(in the rows, 128 means zero)
The rows of X fall into a few groups, which share some directions, and each row is roughly a mix of its group's hidden directions.
X, 128 rows:
[[188 108 137 148 162 135 106 139 137 157]
 [183 143 133 138  95  95 107 128 153 104]
 [ 75 149 144 140 110 129 122 102  84 152]
 [121 150 180 115 168 127 153  99 150 143]
 [138  86 178 130 165 134 126 113 160 119]
 [ 67 150 124 158 114 103 139 116  99 124]
 [158 121 104 137 142  87  85 148 128  90]
 [125 140 148 106  98  92  72 122 147 107]
 [113 146 128  89 139 156 113 132 144  67]
 [ 79 112 113 131 101 119 126  94 134  80]
 [191 120 123 158 157 146 129 139 142 155]
 [ 73 157 112  86 155 124 112 121 138 138]
 [143 136 109  87 136 101 138 168 176 123]
 [141 153  93  94 113 164  94 120 106 156]
 [176 147 101 155 116 126 133 121 180 139]
 [144 103 120 138  92 100 120 133 107 187]
 [130 108 133  93 134 161 164 152 146  81]
 [145 132 114 116  83 137 122  94  73 140]
 [116  98 114 107  89 158 118 139  79 110]
 [169 128 107  99 155 167 103 130 146 159]
 [146  97 108 153 177 160 117  92 127 133]
 [117 163 100 127  83 124 160 139 150  91]
 [137 107  96 144 126  91 118 140 161  77]
 [109 101  90 175 123 118 155 135 133  91]
 [ 85 137 142 119 103 133 160 179 115 107]
 [ 76  91 148 149 129 133 161 133  96 123]
 [102 159 141 141 113 146 187 135 113 159]
 [ 93  81 118 138 147 126 160 146 143  88]
 [137 110 162  73 137 134 135 101 139 168]
 [146  65 154 121 138 123 160 137 152 144]
 [117 109  85 127  81 137 146 168 153 123]
 [131  88  88 137  96  89 118 148 127 155]
 [152 113 132  94 182 105 142 129 166 129]
 [118  95 137 148 106 112 149 165  98 174]
 [ 78 142 160 105 154 132 152  98 102 134]
 [ 80 144 130 134 123 109 152 164 173 115]
 [136 114  98 110 123 174  82 104 122 157]
 [149 118 111 125 166 162 155 160 140 171]
 [161 114 124 123 192 140 143 147 155 143]
 [138 136 116  80 100 117 152 110 104  82]
 [174 155 106 134  78 146 126 158 127 127]
 [106 162 106 142 132 134 187 143 129  95]
 [143  77 102  79 106 134 135 147 133 143]
 [123 118 161  91 113  97 147 170 162 121]
 [146 152 107 188 133 131 133 168 109 116]
 [ 88 144 128  74 102 120 132 110 100 106]
 [114  95 109 110 114 131  81  77 121 133]
 [144 104 111 148 145  96 116 147 189 113]
 [123 133 125 155 106 143 143  96  67 154]
 [137 110 132 131 139 113 181 184 133 149]
 [ 70 152 125 104 116 145 117 152 114 165]
 [102 188 115 128 106 131 109 133 112  89]
 [159  71 140 120 156 122  91 152 127 121]
 [100 166 128 172  94 125 150 115  98 108]
 [131  92 101 161 134 164 137  92 134 164]
 [161 157 136  83 122 124 137 165 152  95]
 [109 137 139 157  67 101 111 119  98 135]
 [125 149  86 175 114 150 147 123  88 119]
 [118 139 101 114 158 182  99 111 155 146]
 [134 102  83 115 124  87 107 144 170 131]
 [113 166 168 119 158 172 111 139 107 123]
 [ 68 124 139 151 156 143 102 128 105 153]
 [ 88 112 118 166 117 157 160 118 112 166]
 [109 191 122 107  92 127 124 136 148 153]
 [189 106 134 101 125 141 126 156 144  96]
 [176 128 109 117 147 148  99 139 180 130]
 [ 75 139 132 153 127  94 134 164 159 138]
 [141 124  88 127 107 114 141 127 164  70]
 [110 134  94 143  87 129 165 159 165 120]
 [131 145 112 113 118 151 174  91 175 121]
 [113  74 119 139 106 125 156 127 146  81]
 [ 91 146 152 150 167 112 151 126 151  89]
 [ 97  61 121 150 154 136 139 114 125 137]
 [ 99 174 123 147  84 110 101 137 104 140]
 [ 91 145 145 149  97 138 130 157  97 171]
 [109 134 100 120 124 149 145 110 191 156]
 [161 106 126 164 138 103 100 145 123 177]
 [183 138  90 113 124 127 119 120 173 142]
 [129 140 126 199 137 100 153 133 121 148]
 [133 124 128 182 149  97  82 113 130 150]
 [153 147 130 136 112 156 178  87 156 138]
 [117 162 134 117 119  70 170 140 133 148]
 [144 134 110 121  66 123 113 155 127  87]
 [123 139 130 145 134 183 153 111 108  80]
 [130 114 117 104 143 160 198 130 134 120]
 [ 88 120 145 156  89  94 121 110 106  99]
 [107  84 117 109 140 114  97 130  92  86]
 [ 72 131  97 127 126 174 134 123 126 158]
 [141 109 141 144  78 139 158 116  94  91]
 [ 68 119 145 126 151 159 124 167 117 124]
 [ 67 135 139 122 103 102 123 116 131  86]
 [149 100 155  82 128 140 107 104 127 172]
 [131 114 122 125  85 103  91 145 114  78]
 [131 132 153  99 183 120 173 135 148 141]
 [120 121 133 116  94  92 182 155 104 113]
 [106 111 132 182 166 132 163 143 148 117]
 [ 90  90 129 141 109  96  98 139 102  96]
 [112 141 116 140  67 125 105 147 101  95]
 [100 118 136  74 118 154 142 129  94  94]
 [ 76 167 148 151 140 130 141  96 105 125]
 [127 115 148 106 145 119 176 166 167 106]
 [ 77 179 117 116 138 114 145  97 128 123]
 [156  81 148  97 145 164 161 134 138 134]
 [162 100 108 150 111 130 139 140 190 124]
 [156 111 111 124 164 142 162 105 163 165]
 [160 103 104 141  71 136 160 119 128 109]
 [188 143 116 119 172 156 141 122 144 126]
 [130 144  99 144 137 145 140 141 195 103]
 [150 132 108 151 134  82 124 140 165  83]
 [144 153  93 105  75 138 161 117 108 121]
 [113 142  89  88 148 132 182 122 142 135]
 [151 124 160 142 171 104 156  89 142 108]
 [139 126 110 118 100 175 115 101  86 160]
 [162 141 159 126 107  94 138 121  74 143]
 [109 107 106 151  63 111 133 138 109 109]
 [163 151 165 164 133 110 140 116  82 126]
 [105 136 132 118 159  92 123  81 154 163]
 [112 153 136  95  96  95 143 117 122  77]
 [114 109 130 110 134 166 162  70 138 140]
 [117 142 182 130 151 132 170 112  92 126]
 [ 99 116 102 158 122  78 100  97 137 141]
 [125 101 137 155 108 158 184 105 103 132]
 [ 98 108  82 130 101 141 130  82 111 107]
 [183 129 103 124  86 160 119 128 104 120]
 [134  96 152 115 158  73 116 113 119  97]
 [152 118 119 113  87 138 182 152 141 101]
 [ 62 127 128 146 131 139 106  96 134 101]
 [117  91 132 102 154 145 148  72 126 107]]

Each list below has three rows that fit no group; the rest each fit one group, if only roughly. Name those rows in the order they come.
  * Q_830: [158 146 124 164 116 149 123  75 118 160]
  * Q_880: [140 152 113 172  81 142 127 103 111 158]
  * Q_438: [113 108 131 100 156 118 153 110 111  68]
  * Q_836: [122 132 166 171  95  84 116 152 125 135]
  * Q_703: [ 88 110 120 122 107 146 105 143 118 187]
  * Q_313: [ 57 131 112 114 128 112 157 147 116 136]
  * Q_319: [102 113 150  82 169 125 143 114  93 110]
  * Q_466: [143  95 172 127 141 140 172 114 108  95]
  * Q_222: [144 104 108 122 136 127  86 105 179 158]
  * Q_314: [120 132  95  97 111 169 115  86  96 118]
  * Q_958: [147 122 131  94  72  95 147 159 119 123]
  * Q_564: [152 138 187 143 120 122  99 148  91 125]
  * Q_86: [131 169  94 110 137 168 115  99  94 139]
  * Q_552: [ 80 139 127  97 152 122 148 146 169  99]
  * Q_518: [151 130 109 109 117 176  91 155  96 111]
  Q_313 Q_222 Q_564
  * Q_83: [163 159 106 141  71 130 115 114 112 148]
  * Q_289: [114 119 140  98 156 136  99 163 142 180]
  * Q_878: [137 123 109 114 107  59 137 140 153 107]
  * Q_38: [107 136 165 107 168 120  86 148 113  99]
  * Q_806: [ 89 131  95  73 104 150 144 138 119 124]
  * Q_966: [125 162 119  97 116 100 175 113 156  99]
  * Q_195: [102 134 111 130 152 169 147  89 170 112]
  * Q_665: [177 173 129 134 136 150 144  88 125 146]
  * Q_503: [ 80 174  95 107 130 137 129 120 144 155]
  * Q_347: [145 142 120 159  89 116 173 124 125  84]
  * Q_896: [ 64 104 105 147 121 118 138 152 130 156]
  * Q_155: [201 132 158 140 126 143 134 141 112 131]
  * Q_362: [179 128 123 134 119 103 114 100 150 177]
  Q_966 Q_195 Q_362
  * Q_719: [108 110 139 143 159 114 180 102 123 167]
  * Q_881: [142 185 163 128 153 114 125 101 112 154]
  * Q_217: [134  76  95 145  96 143 168 124 139 127]
  * Q_877: [159 174 125  99 137  92  99 140 155 138]
  * Q_638: [132 101 113  91 150 164 164 133 158 155]
  * Q_754: [132 152 116  96 126 145 192 159 126 127]
  * Q_817: [109 139  95  91 153 169 126 145 168 124]
  * Q_3: [117 152 126 198  97 144 113 126 121 118]
  * Q_720: [ 76 145 119 151  92 144  93 140 144 108]
  * Q_732: [ 88 117 117 134  84 148 144 174 121 104]
  * Q_572: [103 105 147 179 177 133 113 110 122 134]
  Q_638 Q_3 Q_720
  * Q_874: [140  90 113 140  89 146 170 132 140 165]
  * Q_176: [ 73 163 163 121 135 126 144 145 116 157]
  * Q_934: [100 102 144  92 131 165 147  91  96 131]
  * Q_146: [149 137 130 176 132 104 101 122  79 151]
  * Q_833: [114 125  96 157 125 168  93 125 169 153]
  * Q_536: [127 137 148  86 168 148 112 104 105 168]
  * Q_478: [132 160 122 162 103 120 147  82 115 168]
  * Q_40: [147  85 137 113 124  93 141 141 141 181]
  * Q_828: [ 87 120 161 122 171 108  99 146 103 143]
  * Q_692: [160 100 147 125 130  93 102 150 139 178]
  * Q_11: [133 113 137 104 145 157 121 119 197 142]
  * Q_211: [114 124 101 152  81  99 173 117 146 115]
  Q_874 Q_11 Q_211
  * Q_589: [126  70 113  91 142 129 156 107 153 141]
  * Q_951: [101 123 153  86 145 173 107 132 119  93]
  * Q_996: [130 110 123 129 157 117 195 114 137 160]
  * Q_92: [190 140 144 131 132 163 133  87 129 126]
  * Q_711: [106 145 161  96 142 149 121  68 125 132]
  * Q_241: [ 86 156 101 144 171 142 134 114 162 143]
  * Q_761: [175 109 142 141 102 143 171 151 103 110]
  * Q_590: [174 136 124 113  85 111  96 133 130  88]
  * Q_252: [140 172 126 162 148 154 116 125 176 148]
  * Q_440: [105  70 110 105 148 135  92 151 132 135]
  * Q_967: [164 131 122 154  97 166 138  84 109 144]
  Q_951 Q_241 Q_761
  * Q_921: [123  68  94 138 108 116 166 129 146 131]
  * Q_755: [154 148 105 145 152 153 158 103 156  86]
  * Q_747: [166 171 113  84 123 149 115 100 113 120]
  * Q_803: [137 119 157 155 150 128 178 158  90 124]
  * Q_494: [136 148  98 124 116 106 106 119  80  80]
  * Q_774: [107 104 144 117 166 123  94 164 131 171]
  * Q_555: [117 164 107 115  95 125 167 162 157 151]
  * Q_845: [150 114 130 136  77 102 132  96 146  86]
  * Q_391: [126  85 144 125 114 127 109 140 103  67]
  * Q_182: [114 110 115 110 166 123  65 145 148 122]
  * Q_174: [154  92 136  86 157  88 109 144 146 137]
  * Q_592: [143 166 139 121  92 181 128 150 116 103]
  * Q_415: [117 164 113 131 133 153 138  69 109  98]
  Q_803 Q_845 Q_174
  * Q_272: [179 179 136 129 100 140 152 130 109 119]
  * Q_907: [128 136 105 133 168 115  93 106 155 177]
  * Q_883: [168 144  89 164  95 124 140  99 138 110]
  * Q_190: [105 153 146  94 138 181 115 113  94 135]
  * Q_435: [111 169 165  96 163 128 147 162 135 126]
  * Q_864: [136 113 100 175 111  91 147 169 120 135]
  * Q_488: [ 92 123 176 132 168 113 130 123  87 124]
  * Q_285: [ 99 103 139 181 156 102 153 124 122 153]
  * Q_213: [160 182 139 162 131 109  93 120 120 141]
  * Q_524: [183 134 130 145  96 151 146  96  98 131]
  * Q_449: [ 90 128 125 186 119 147  95 114 140 150]
  * Q_225: [129 134 155  86 143 104 150 120 162 174]
  Q_190 Q_285 Q_213
  * Q_240: [124 111 116 199 111 128 114 127 104 102]
  * Q_866: [126 156 124 165 102 178 135 101 103 148]
  * Q_465: [121 103 145 154 127 107 177  89  95 136]
  * Q_487: [118 124  96  94  99 160 143 126  91 165]
  * Q_626: [ 87 146 156 150 143 168 125 156 144 159]
  * Q_116: [175 153 121 166 149 136 142 120 166 101]
  * Q_468: [ 93 107 154 105 141  79 146 154 149 143]
  * Q_144: [ 83 149 132 109 134 127 180 159 122 152]
  * Q_892: [ 92 100 148 103 146 117 170 148 161 145]
  * Q_867: [115  80 140 138 159 120 136 177 146 151]
  * Q_749: [ 83 103 147 124 157 101 120 165 156 148]
  Q_626 Q_468 Q_892
  * Q_826: [118 110 115 162 129 156 107  92 116  76]
  * Q_768: [138 119 119 143 137 111 147  80 174 167]
  * Q_613: [ 72 128 103 121 137 153 103 151  92 139]
  * Q_748: [127 109 114 132  88  65 110 133 117 104]
  * Q_150: [128 157  94 172  93 122 165 148 129 115]
  * Q_641: [149 165 137 127 139 131  81 136 174 155]
  * Q_108: [112 120  79 114  91 124 127 101  92 158]
  * Q_162: [142 150 121 162 104 151  86 148  87 108]
  * Q_334: [107  83 137 155 148 111 123  86  92 131]
  * Q_326: [100 117 139 147 119 111  98 144 142  65]
  Q_768 Q_613 Q_150
  * Q_308: [166 122 148 127 101 109 108 105 101  78]
  * Q_885: [157 125 150 113 104 136 138 138  81  78]
  * Q_31: [122 101 134  71 131 122  82 114 100 125]
  * Q_545: [126  75 144 110 141 114 121 130 107 182]
  * Q_303: [124 180  94 136  92 152 100 117 128 106]
  * Q_85: [139 156 131 181 110 109 113 115 167  98]
  * Q_685: [ 93 130 143 127 151 116 185 143 168 128]
  * Q_161: [124  94 141  98 144 113 103 156 134  74]
  * Q_789: [140 164 189 133 121 145 142 125 100 153]
  * Q_887: [129 116 138  74 142 173 119 111  98 150]
  * Q_17: [113 146 118  94 139 137  89 182 153 118]
  * Q_891: [111 151 128  81 137 134  83 110 163 107]
  * Q_635: [116 186 154  96 132 121 138 169 141 132]
  * Q_463: [159 103 108  98 166 164 110  98 130 113]
  Q_545 Q_303 Q_685
  * Q_469: [150  75 108 141 126  82 113 104 134 109]
  * Q_384: [ 91 104 143 139 115  85 124  84 103 111]
  * Q_696: [125  68 117 140 118  79 121 114 118 107]
  * Q_458: [128 100  91 157  95 146 160 127  86 133]
  * Q_965: [ 90 134 158 132 101  90 149 143  88 110]
  * Q_91: [169 144 104 148 136 102 135 102 169  96]
  * Q_277: [ 62 106 108  99 153 127 119 116 142 135]
  * Q_188: [155 164 132  86  77 144 132 136 117 141]
  * Q_253: [135 128 166  96  83 128  88 121 108 151]
  * Q_820: [152 126 166 112 118  83 110 109  95  97]
  * Q_474: [140 118  99  80 127 128 183 121 146 109]
  Q_384 Q_188 Q_474
